In the rows, zero is written as 128.
Each row of D is roughly a mix of the hidden directions of one of 3 groups.
D (94 x 10):
[[148 146 188 168 107 154 146 150 150 121]
 [161 125 150 180 139 105 139  90 170 126]
 [126 142 166 159 140 102 144 172  79 108]
 [161 110 146  78 103 157 167 159 119 131]
 [127 117 146  98  75 156  78 145 129 152]
 [105 128 123  96 137 171 101 176 167 146]
 [139 105 101 104 135 178 111 174 133 165]
 [129 127 114 180 130 127 188 123 101 160]
 [165 137 105 143 171 149 148 154  79 142]
 [105 121 137  93  73 151  84 145 122 152]
 [118  93 108 105 101 167  97 160 171 132]
 [ 92  99 139 146  79  95 145  84 135 129]
 [131 114 127 138  66 141 104  75 143 150]
 [119 102 103  74 100 148  75 135 123 134]
 [143 115 144  97 137  97 112 165 137  65]
 [146 155 160 147 137 107 176 146  79 148]
 [131 110  92 162 152  96 153  73 139 113]
 [166 143 130 181 167 119 167 110 111 121]
 [176 101 125 157 178 138 170 132 134 121]
 [133  77 122 143 126 117 109  94 170 172]
 [130 109  83 113 173 115  87 133 168 115]
 [137 131 162 131 154  78 145 172  89 114]
 [177 122 163 178 118 114 127  98 158 140]
 [114 161 146  99  89 100  78 150 110 111]
 [135 128 149  67 117 176  92 128 131 106]
 [125 127 102  99 146 180 110 177 115 158]
 [162 133 130 120 155 162 159 172  97  92]
 [127  95 101 147 159  89 169  87 113 119]
 [145 144 155 104 114 187 131 173 106 145]
 [118 152 169 111 109 151  90 179 120 156]
 [102 121 110 120 122 106  66 126 182 135]
 [131 162 144 145 106  84 127  94 145  76]
 [143 161 177 117 119 149 117 186 109 134]
 [143 132 100 116 149 178 123 163  83 160]
 [120 130 118  79 127 129  66 115 170 127]
 [ 92 131 104  84 112 135 121 154  73 146]
 [122 158 159 116 117 148 142 178  87 165]
 [135 140 106  93 145 135 112  73 151 176]
 [112 128 120 132 103  92  87  74 166 131]
 [165 145 138 111 151 165 144 172 108  86]
 [101 121 178 143  95 131 124 178  94 119]
 [ 96 130 120 117 130 145  93 140 202 129]
 [105 129 125 115 105 137  62 123 172 101]
 [138 122 147 119 143 160 131 202  96 134]
 [117 107 109 119  78 147  88 101 168 150]
 [123 143 128 157 163 150 114 186 101 163]
 [131 139 164 143 138 120 168 142  65 155]
 [ 97 166 145  97 127 133  84 174 149 116]
 [108 103 120 113  72 172 108 120 166 122]
 [139 130 128  86  81 149  73 135 116 106]
 [131 116 150 103 110 189 130 175 104 144]
 [172 110 146 135 135 156 167 157  86 154]
 [102 151 141 122 115  97  63 116 165 129]
 [117 164 106 140 188 133 109 159 161 113]
 [144 142 153 164 117 133 178 153  77 136]
 [100 100 124 116  76 119 122  68 141 131]
 [130 100 112 152 150 109 138 111 201 117]
 [ 87 124 125  81  85 151  87 135 140 141]
 [137 131 131 183 156  95 168  93 148 118]
 [108 155 173 156  62 129 132 136 123 131]
 [125 130 151  92  96 170 101 176 127 155]
 [162 127 134 156 153 105 119  86 183 112]
 [126 161 180 117 133 153 151 160  81 131]
 [ 96 145 177 156  74 108 116 146 120 127]
 [132 143 174 135 115 153 146 175  78 120]
 [148 111 133 141 161 123 115 101 201 121]
 [113 107 106 156 116 125 162 120 130 199]
 [165 148 112 163 162 153 150 124  77 143]
 [182 142 115 111 173 102 125 120  92 155]
 [ 86 134 140  88  89 139  83 139 160 129]
 [172 143 143 162 169 118 166 147  94 121]
 [138 129  85 165 174 157 151 100 107 109]
 [124  69 104 116 106 154 155  94 118 158]
 [157 164 153 181 133 100 144  94 116 107]
 [ 98 119 127 131  95 116  88  90 182 116]
 [106 109 121 113 106  63 112 109 157  95]
 [125 143 156 104 141  79  83 124 136  83]
 [125 159 177  99 106 116 110 177 104 115]
 [168 155 121 164 173 119 149 140  85 120]
 [118 137 109 138 182  95  79 112 137  96]
 [111 119 140  86  96 162  78 150 155 141]
 [135 152 156 168 120  96 166 127  94  87]
 [139 152 170 103 127 154  92 152 178 141]
 [ 93 107 109  77  95 150  90 144 141 145]
 [ 93 126 150 141  58 132 118 134 108 160]
 [125 112 138 172  74 100 122  90 119 155]
 [ 99  91 108 110  83 118 110  84 161 132]
 [ 95 124 113  87 121 124  75 111 174 133]
 [164 132 101 114 158 177 167 108 108 150]
 [145 114 150 195 110 109 163 104 124 146]
 [123 106 101 118 136 112  91  84 183 107]
 [161 122 134 123 161 153 165 172  85 146]
 [103 102 145 144  85 124 100 106 173 165]
 [124 123 128 163 108 154 184 124  95 170]]
One row of each group comes first, with its name. Which group is each row after those in?
[153 145 108 181 176 126 157  98 118 123] : (2)
[129 139 110 138 133 101 124  63 148  80] : (16)
[114 114 141 154  77 127 103  96 174 100] : (87)

[173 113 153 143  92 131 155 111  77 147] : (2)
[141 118 151 165 105  87 145  79 159 109] : (2)
[109 147 149 163 114  78 113 112 132  75] : (16)
[166 104 159 142 108 177 148 143 143 168] : (2)
[ 78 135 135 102 113  84 104 116 159  92] : (2)
[108 133 150 120  75 170  99 108 160 152] : (2)
[161 113 118 171 152 113 180 118  90 124] : (87)
[139 155 121 119 136 144 156 158  80  73] : (87)
[131  82 142 137  88 145 116 135 122 190] : (87)
